zepa: [-1.12  1.44  1.44  0.28 -2.87 -1.87]
fesif: [-7.96  2.08 -3.70  2.29 -0.68 -2.72]
lop: [-7.96  1.77 -3.80  2.46 -0.72 -2.63]
muki: [-8.02  2.16 -2.86  2.12 -0.54 -2.49]
batu: [-8.12  2.30 -3.74  2.70 -0.50 -2.68]
Todi: [-2.88  3.59  3.59  3.59 -2.88 -4.33]
places Todi: [-2.88] | 1 5
places zepa: [-2.87] | 5
places Todi: [3.59] | 2 3 4
places fesif: [-2.72] | 6

donak: [-0.77 -0.44 -0.57  0.18 -0.44  0.43  0.62  0.44  0.25  0.00  0.61 -0.11
  0.46 -0.03  0.49  0.15 -0.37 -0.48 -0.42 -0.07 -0.33 -0.75  0.11  0.04
  0.17  0.81 -0.36 -0.21  1.46  0.33 -0.25  0.35]
vuro: [ 0.43 -0.51  0.20 -0.80 -0.17 -0.45 -1.04  1.24 -0.38 -0.40 -1.26  0.46
  0.56 -0.11 -0.12  0.01  0.22  0.21  0.20 -1.35 -1.01  0.21  0.58  0.23
 -0.49  0.13 -0.14 -0.90 -0.02  0.72  0.58  0.58]
piru: [ 0.08 -1.13  0.00  0.34  0.08  1.00  0.02  0.02  0.24  1.18  1.29  0.20
  0.08  0.08  0.01  0.39 -0.42 -0.08 -0.02  0.83  0.10  1.18  0.08  0.08
  0.40  0.02  0.22  0.52  0.36 -1.26  1.18 -0.65]
Lorib: [-0.63 -0.50 -0.14  0.43 -0.44  0.24  0.66  0.91  0.33 -0.53  0.54 -0.06
  0.73 -0.60  0.30 -0.21 -0.68  0.72 -0.75 -0.19 -0.45 -1.27  0.59  0.09
 -0.38  0.72 -0.44 -0.07  1.32  0.29  0.40  0.30]
sukob: [-0.51  0.39 -0.01 -0.55 -0.01 -0.23 -0.08  0.15 -0.18  0.12  0.44  0.52
  0.12  0.91  0.16  0.33 -0.01 -1.23 -0.24 -0.13  1.20 -0.75 -0.51 -0.30
 -0.39  0.18  1.39 -0.19 -0.04  0.36  0.34  0.37]
tula: [ 0.22  0.30  1.37  0.40  0.25 -1.32  1.31  0.19 -0.36 -0.08  1.84 -1.91
  0.77 -0.02 -0.14  1.29 -0.01 -0.67 -0.72  0.39 -0.26 -0.84  1.23 -0.34
  0.57  0.54 -0.47 -0.04 -0.90 -0.27  0.48 -0.05]
kive: [-2.47  2.76 -1.55  3.01  0.02 -0.68 -3.02  4.52  8.86  1.44  1.99  0.03
 -0.23  2.01 -4.05  2.64  4.06 -0.99  4.53  2.37 -1.70  3.67 -1.52 -2.27
 -0.01  1.61  4.54 -1.40 -1.73 -2.04  2.30 -1.91]
pega: [ 0.55 -0.46  0.21 -0.84 -0.41 -0.43 -1.13  1.19 -0.21 -0.35 -1.04  0.32
  0.56  0.43  0.13  0.09  0.24  0.07  0.02 -1.31  0.07  0.30  0.81 -0.19
 -0.46 -0.01  0.35 -0.82 -0.10  0.88  0.42  0.09]
Foru: [-0.40  0.48 -0.28 -0.27 -0.11  0.00 -0.02  0.07 -0.14  0.16  0.57  0.66
  0.10  0.83  0.05  0.50  0.13 -1.00 -0.23 -0.06  1.33 -0.76 -0.80 -0.40
 -0.34  0.19  1.17 -0.40 -0.18  0.25  0.38  0.43]
Tevum: [-0.24  0.19  0.14 -0.48 -0.12 -0.19  0.08  0.05 -0.05  0.37  0.82  0.30
  0.07  1.14  0.23  0.48  0.10 -1.02 -0.20  0.12  1.95 -0.98 -0.64 -0.45
 -0.31  0.02  0.95 -0.30 -0.06  0.49  0.72  0.36]
panup: [-0.40  0.48 -0.28 -0.27 -0.11  0.00 -0.02  0.07 -0.14  0.16  0.57  0.66
  0.10  0.83  0.05  0.50  0.13 -1.00 -0.23 -0.06 -0.71 -0.34  0.50 -0.25
  0.79 -0.12  0.26 -0.25 -0.09  0.60  0.20 -0.17]
places Foru: [-0.40] | 1 24 28
places piru: [0.08] | 1 5 13 14 23 24
places piru: [1.18] | 10 22 31
places Lorib: [0.72] | 18 26

